X =
|  118 | -256 | -534 | -636 |  708 | -312 | -794 | -638 |  667 |
| -678 | -146 |  127 | -717 | -394 |  101 |  -60 |  -27 |  460 |
| -738 |  -54 | -674 | -269 |  376 | -599 | -117 | -769 |  437 |
|  199 |  329 | -374 | -755 | -766 | -658 | -509 |  -35 |   45 |
|  -60 |  410 | -438 | -579 |  298 |  120 | -653 | -348 |  335 |
| -387 |  208 |  -63 |  283 |  247 |  211 |   67 |  136 |  191 |
|  783 | -596 |  461 |  143 |  540 |  172 |  676 | -760 | -156 |
|  734 | -419 | -138 |  178 |  -33 |  523 |  765 |  609 | -523 |
|  552 | -271 |  355 | -715 |  735 | -603 | -744 |  -47 |  419 |
| -369 |  578 |   30 |  419 |  261 |  221 | -217 |  723 | -758 |
|  -92 |  796 | -213 | -479 |  452 |  187 |   78 | -126 | -250 |
|  571 | -533 |  -67 |  775 |  -61 |   71 |   93 | -153 | -409 |
|  531 |  580 | -596 | -126 |  493 |  621 |  338 | -205 |  313 |
|  553 | -470 | -313 | -628 |  -34 |  735 | -804 | -562 |  456 |
|  233 |  562 |  -83 | -214 |  209 | -692 |  583 |  705 |   88 |
| -205 |  737 | -622 |  307 |   96 | -191 | -655 |  439 |  -87 |
X[0, 0]: 118
X[4, 2]: -438
X[12, 2]: -596
X[7, 2]: -138
X[:, 5]: [-312, 101, -599, -658, 120, 211, 172, 523, -603, 221, 187, 71, 621, 735, -692, -191]
X[1, 4]: -394
X[5, 2]: -63
X[12, 4]: 493
X[2, 2]: -674
X[2, 7]: -769
X[9]: [-369, 578, 30, 419, 261, 221, -217, 723, -758]
X[14]: [233, 562, -83, -214, 209, -692, 583, 705, 88]
X[9, 4]: 261
X[14, 1]: 562
X[14, 7]: 705
X[6]: [783, -596, 461, 143, 540, 172, 676, -760, -156]
X[13, 7]: -562
X[11, 6]: 93
X[1, 3]: -717
X[12, 5]: 621
X[6, 4]: 540
X[3, 5]: -658
X[12, 6]: 338
X[4, 6]: -653
X[15, 7]: 439
X[12]: [531, 580, -596, -126, 493, 621, 338, -205, 313]
X[15]: [-205, 737, -622, 307, 96, -191, -655, 439, -87]
X[2, 0]: -738
X[:, 7]: [-638, -27, -769, -35, -348, 136, -760, 609, -47, 723, -126, -153, -205, -562, 705, 439]
X[:, 1]: [-256, -146, -54, 329, 410, 208, -596, -419, -271, 578, 796, -533, 580, -470, 562, 737]
X[1]: [-678, -146, 127, -717, -394, 101, -60, -27, 460]
X[:, 8]: [667, 460, 437, 45, 335, 191, -156, -523, 419, -758, -250, -409, 313, 456, 88, -87]
X[:, 3]: [-636, -717, -269, -755, -579, 283, 143, 178, -715, 419, -479, 775, -126, -628, -214, 307]
X[5, 6]: 67
X[11, 3]: 775
X[2, 6]: -117
X[9, 6]: -217
X[3, 3]: -755

grid =
 199   229  -357   337   -96  -469   288
-440  -407   -39    68    45  -123   -22
-525   645   226  -178  -473  -603  -439
 422   -56  -395   442   161  -251   445
 510   -58  -304   334   128   102   378
-545   671   166  -162  -445  -586  -412
  55   169   510  -679  -644   402  -418
-365  -360    41  -172  -206   -91   -82
-329  -238   137  -363  -358   -33  -189
-508   575   238  -147  -449  -550  -412
-518   758   205  -307  -483  -679  -468
-601   758   264  -400  -535  -787  -516
-386  -397    16    44     8  -113   -14
grid[0, 0] = 199
grid[7, 1] = -360
grid[1, 4] = 45
grid[10, 6] = -468
grid[1, 3] = 68
grid[0] = [199, 229, -357, 337, -96, -469, 288]
grid[5, 4] = -445
grid[9, 6] = -412
grid[3, 6] = 445
grid[2, 0] = -525
grid[7, 0] = -365
grid[:, 5] = [-469, -123, -603, -251, 102, -586, 402, -91, -33, -550, -679, -787, -113]
grid[7, 3] = -172
grid[3, 5] = -251
grid[9, 0] = -508
grid[7, 2] = 41
grid[10, 4] = -483
grid[9, 3] = -147
grid[:, 1] = [229, -407, 645, -56, -58, 671, 169, -360, -238, 575, 758, 758, -397]
grid[10, 2] = 205
grid[11, 1] = 758
grid[7, 6] = -82
grid[11, 2] = 264
grid[12, 6] = -14
grid[8] = [-329, -238, 137, -363, -358, -33, -189]
grid[8, 3] = -363
grid[6, 3] = -679
grid[10, 3] = -307
grid[4, 5] = 102
grid[12, 2] = 16
grid[1] = [-440, -407, -39, 68, 45, -123, -22]
grid[0, 1] = 229
grid[0, 6] = 288
grid[5, 5] = -586
grid[2, 4] = -473
